Which row each row swaps with, under one turn or mirror:
q750: [-0.39 -1.80  1.99 -0.38 -1.23  0.82  0.71 -0.74  0.95  1.08  0.38  1.08
 -2.84  0.15  0.09  0.54  2.41 -0.99  0.92  1.52 -0.49]
q478: [ 0.33 -0.75  0.93 -0.59 -0.54  1.03  1.57 -1.30 -0.14  0.45  1.79  0.34
 -1.15  1.98  2.65 -0.38  0.19  0.67  1.69 -1.22  0.04]
q686: [ 0.66 -0.43  1.52 -1.11 -0.09  0.24  1.85  0.23 -0.83  0.02  1.40  0.97
 -0.77  1.97  2.75 -0.45  0.68  0.48  1.51 -0.36 -0.17]
q582: [-2.70 -1.57  2.98 -0.53  0.79  0.84  3.10 -1.13  1.37  0.84  0.05  2.35
 -1.75  1.31  0.31  0.22  1.95  1.00 -0.91 -0.40  0.26]
q884: [ 0.62  0.46 -0.68 -1.22 -0.31  1.63  1.89 -0.86 -0.34  4.02 -0.26  2.25
  1.18  0.22  0.13 -0.26 -0.48 -1.45  0.52 -1.03 -0.06]
q622: [-0.10 -1.43  1.97 -0.34 -1.28  1.22  0.86 -0.49  0.77  1.18  0.19  1.06
 -3.39  0.39  0.44  0.59  2.51 -0.67  0.66  0.69 -0.76]
q628: [-1.13 -1.24 -0.71 -0.97  0.35  0.87  1.31 -2.69  1.80  2.60 -0.46  0.36
  0.21  0.93 -2.16  0.76  0.09 -0.89  0.32 -0.49  0.74]
q974: [-0.71 -1.88  2.44 -0.65 -1.05  0.89  0.86 -1.00  1.18  0.69  0.30  0.95
 -2.89  0.13  0.46  1.00  1.99 -0.76  1.00  1.17 -0.68]
q185: [-0.98  1.02  1.90 -3.27  0.22 -0.76  2.73  1.35 -0.67  1.19 -0.26  1.93
 -1.14  0.36  0.10 -0.12  0.19 -0.72  0.90  1.20 -0.81]
q602: [-1.21  1.63  1.29 -2.76  1.01 -0.59  2.01  1.18 -0.17  2.21 -0.47  2.06
 -0.52  0.55 -1.02 -0.29 -0.44 -0.67  0.07  1.04 -0.97]
q116: [-1.73 -2.31  1.73  0.26  0.27  1.02  2.98 -1.97  1.49  1.36  0.29  2.63
 -0.79  1.92  0.57  0.88  1.31  1.53 -1.68 -0.42  0.20]
q268: [ 1.24 -0.07  1.07 -0.45 -1.18  1.71  0.48  0.42 -0.35  2.34 -0.05  1.35
 -1.47 -0.21  1.98 -0.17  2.16 -1.11  1.19 -0.37 -0.60]
q20: [ 0.88 -0.90  1.97 -0.30 -1.35  1.60  0.68 -0.07 -0.11  2.04  0.18  0.56
 -2.27 -0.68  1.12  0.34  2.09 -1.20  0.97 -0.18 -0.70]
q111: [-1.69  1.09  0.85 -3.00  0.99 -0.57  2.01  0.56  0.88  2.61 -0.76  2.29
 -0.39  0.47 -1.87  0.28 -0.31 -0.60 -0.17  0.80 -0.70]
q309: [ 0.52 -0.84  0.23 -0.52 -0.09  0.52  0.50 -0.94 -0.29  2.24 -1.88  1.30
  2.25  0.84 -0.68  1.17  1.46 -1.15 -0.79 -0.83  1.70]
q678: [-2.18 -1.18  2.93 -2.13  1.35 -0.40  2.66 -1.15  1.63  0.26 -0.22  1.29
 -0.59  1.20  0.25  0.03  2.92  0.85  0.18 -1.33  0.50]
q221: [ 0.41 -0.54  1.56 -0.85 -0.54  1.07  1.69 -0.55  0.40 -0.07  2.29  0.68
 -1.26  1.84  2.48 -0.31  0.53  0.74  1.50 -0.84 -0.23]
q171: [-2.01  0.00  1.00 -1.88 -0.56  1.19  1.84 -0.32  1.52  3.87  0.10  3.06
 -0.81  0.14 -2.21 -0.04 -0.62 -0.63  0.29  0.08 -1.51]
q501: [-0.77 -1.53  0.20 -0.09 -0.06  1.45  2.72 -1.83  0.74  3.33 -0.04  3.44
  0.59  2.05 -0.10  0.57 -0.30  0.75 -1.38 -1.07  0.61]
q481: [ 0.32 -0.31 -0.85 -0.72 -0.16  1.50  1.78 -1.23  0.19  4.18 -0.24  2.65
  1.40  0.89 -0.36  0.17 -0.67 -0.69 -0.34 -1.39 -0.08]
q526: [ 0.67 -1.22  0.23 -0.16  0.14  0.16 -0.19 -0.38 -0.81  2.73 -1.54  1.58
  1.75  1.03 -0.30  0.85  1.59  0.08 -0.67 -1.08  1.40]
q96: [-0.29  0.44 -0.17 -1.79 -0.05 -0.31  0.39 -0.76 -0.19  2.02 -0.03  1.40
  1.93  2.03 -1.26  0.31 -1.73 -0.23  1.12 -1.39  0.65]
q673: [-1.38 -0.79 -0.83 -0.73  0.18  0.78  1.75 -2.74  1.75  2.42 -0.54 -0.01
  0.21  1.10 -1.97  0.54  0.15 -0.57  1.23 -0.66  0.87]
q282: [-2.03 -1.08  2.87 -1.82  1.28  0.03  2.52 -0.82  1.41 -0.07  0.15  1.64
 -1.01  0.99  0.88  0.21  2.83  1.16 -0.42 -1.15  0.09]
q415: [-1.03 -1.76 -0.11 -0.71  0.33  0.33  0.83 -2.10  1.07  2.70 -1.31  0.93
  0.78  0.76 -2.28  1.14  1.58 -0.98  0.01  0.34  1.19]
q576: [ 0.20  0.36 -0.15 -2.12  0.51 -0.48  0.51 -0.42 -0.33  2.15 -0.06  1.00
  2.10  1.66 -0.69 -0.31 -0.76 -0.36  1.56 -1.97  0.34]
q712: [ 0.31 -1.61  2.31 -0.04 -1.91  1.42  0.72  0.00  0.54  1.53  1.24  2.95
 -1.33  0.95  1.35 -0.27  1.01  0.84 -0.16 -1.56 -1.48]
q179: [-0.81 -1.25 -0.40 -0.68  0.29  0.64  0.78 -1.99  0.77  2.83 -1.99  1.16
  0.85  0.90 -2.22  1.45  1.48 -0.63 -0.16 -0.11  1.06]
q525: [-0.07  0.50 -0.16 -1.54 -0.34 -0.38  0.30 -0.52 -0.49  2.07 -0.31  1.53
  2.31  1.92 -0.65  0.00 -1.59  0.00  1.15 -1.47  0.05]
q847: [-0.54 -0.46 -0.76 -0.30 -0.10  1.23  1.88 -1.46  0.28  3.95 -0.71  3.14
  1.40  1.24 -0.45  0.39 -0.72 -0.57 -0.59 -1.50  0.43]
q667: [-0.38  0.67  0.98 -2.55  1.19 -1.14  1.19 -0.57  0.00  1.54 -0.61  0.67
  1.95  1.27 -0.65 -0.49  0.94 -0.57  0.84 -2.61  0.91]
q314: [-0.85 -2.20  2.01 -0.45 -1.85  0.52  0.63 -0.96  1.01 -0.07  0.65  1.18
 -2.77  1.21  0.04  0.59  0.82 -0.13  0.67  1.05 -0.63]
q580: [ 0.75 -0.34  1.35 -0.70 -0.33  0.80  1.70 -0.61 -0.05  0.70  2.02  0.70
 -0.96  1.87  2.88 -0.65  0.56  0.60  1.47 -1.21 -0.35]
q816: [-1.46 -0.26  2.83 -1.79  1.70 -0.09  2.45 -0.78  1.12  0.04 -0.03  1.54
 -0.05  1.00  0.78 -0.37  2.81  1.29 -0.02 -2.00  0.63]
q680: [ 0.23  1.04  0.52 -2.56  1.09 -0.31  1.20 -0.57 -0.17  1.63 -0.16  1.33
  2.39  1.11 -0.72 -0.23  0.17  0.39  1.25 -2.17  0.74]
q986: [-2.15 -2.17  2.81 -0.12  0.19  0.87  2.53 -1.63  1.54  1.39  0.55  2.74
 -1.16  2.08  0.45  0.51  1.85  1.21 -1.08 -1.04  0.46]
q51: [-0.25  1.20  1.52 -2.50  0.21 -0.29  2.72  1.53 -0.75  0.99  0.12  1.56
 -0.47  0.79  0.38 -0.13  0.09  0.30  0.25  1.79 -0.40]
q284: [-1.29  0.31  2.14 -2.40  1.50 -0.63  1.68 -0.65  0.71  0.84 -0.16  0.89
  1.06  0.95 -0.14 -0.43  2.18 -0.04  0.36 -3.22  1.12]
q226: [ 0.09 -0.06 -0.19 -1.65 -0.54 -0.33 -0.23 -0.93 -0.33  2.03  0.03  1.10
  1.53  1.70 -0.99  0.08 -2.04  0.10  1.31 -1.29  0.00]
q7: [-0.84 -1.17  2.21 -1.13 -2.15  1.85  0.96 -0.47  1.10  2.45  1.06  3.43
 -1.68  0.63  0.09 -0.25  0.03 -0.27  0.18 -1.97 -1.94]
q232: [ 1.14 -1.89  2.62  0.10 -1.44  0.48  0.23 -0.17 -0.52  0.82  0.58  2.67
 -0.19  1.54  1.58 -0.07  1.55  0.83 -0.54 -1.92 -0.07]
q899: [ 0.34 -1.37  0.20 -0.21 -0.19  0.16  0.75 -1.26 -0.56  2.59 -1.83  1.25
  1.49  0.53 -0.92  1.45  1.08 -0.28 -0.41 -0.42  1.78]
q156: [-1.07 -0.41  2.07 -2.58  2.13 -0.80  2.44 -0.81  0.59  0.75 -0.06  0.64
  0.81  1.10 -0.24 -0.15  2.49  0.77 -0.04 -2.08  1.05]
q219: [ 1.79 -0.45  1.79 -0.69 -1.44  1.41  0.82  0.29  0.21  1.50  0.37  1.06
 -1.73 -0.24  1.38  0.00  2.14 -1.33  0.49  0.09 -0.34]
q471: [-1.05 -1.91  2.08 -0.16 -1.93  0.06  0.71 -0.68  0.68  0.03  0.70  0.78
 -2.46  1.82 -0.25  0.47  0.52  0.35  0.97  0.84 -0.68]
q316: [-1.70  0.05  1.35 -1.77 -0.82  0.96  1.06 -0.75  1.89  3.34 -0.05  3.04
 -1.27  0.08 -2.04  0.19 -0.52 -1.39  0.33 -0.82 -1.74]
q882: [-2.37 -1.98  2.85 -0.71  0.90  0.63  2.50 -1.31  1.76  0.61  0.13  2.06
 -1.76  1.02 -0.04  0.50  2.25  1.60 -0.57 -0.66 -0.20]
q610: [-1.65  0.55  1.24 -3.14  0.88 -0.71  2.49  0.61  0.75  2.59 -0.52  1.62
 -0.94  0.59 -1.64  0.03 -0.03 -0.66  0.15  1.54 -0.85]
q888: [-2.12  0.18  1.42 -1.93  0.46  0.51  1.87 -0.24  1.63  3.15 -0.63  2.39
 -0.82 -0.01 -2.95 -0.17 -0.15 -0.25 -0.24  0.05 -0.89]
q238: [ 0.29  0.47  2.00 -1.59  0.21 -0.04  1.93  0.66 -1.45  0.29  1.29  1.09
 -1.02  2.06  2.30 -0.51  0.58  0.02  0.68 -0.20 -0.22]
q142: [ 0.46  0.60  1.96 -1.85 -0.17 -0.27  2.56  0.83 -0.96  0.18  0.64  0.95
 -0.67  1.15  1.99 -0.75  0.93  0.27  0.91  1.02 -0.65]
q915: [-2.53  0.10  0.94 -2.17  0.81  0.40  2.07 -0.55  1.53  3.17 -0.74  2.42
 -1.11  0.21 -2.30  0.43 -0.30 -0.76  0.14  0.45 -0.94]
q829: [-1.11 -1.52  0.02 -1.06  0.76  0.15  0.87 -2.15  1.45  2.75 -1.30  0.53
  0.45  0.71 -2.39  1.49  0.91 -0.76 -0.10  0.35  0.97]
q952: [ 0.40 -1.91  2.45  0.10 -1.74  1.10  0.74 -0.23  0.14  1.26  0.85  3.10
 -1.03  1.24  1.79 -0.10  1.04  0.48 -0.06 -1.91 -0.83]

q580 pairs with q525
q602 pairs with q816
q610 pairs with q678
q847 pairs with q712
q179 pairs with q622
q667 pairs with q142
q952 pairs with q481
q576 pairs with q686
q7 pairs with q501
q415 pairs with q750
q171 pairs with q986
q829 pairs with q974
q628 pairs with q314

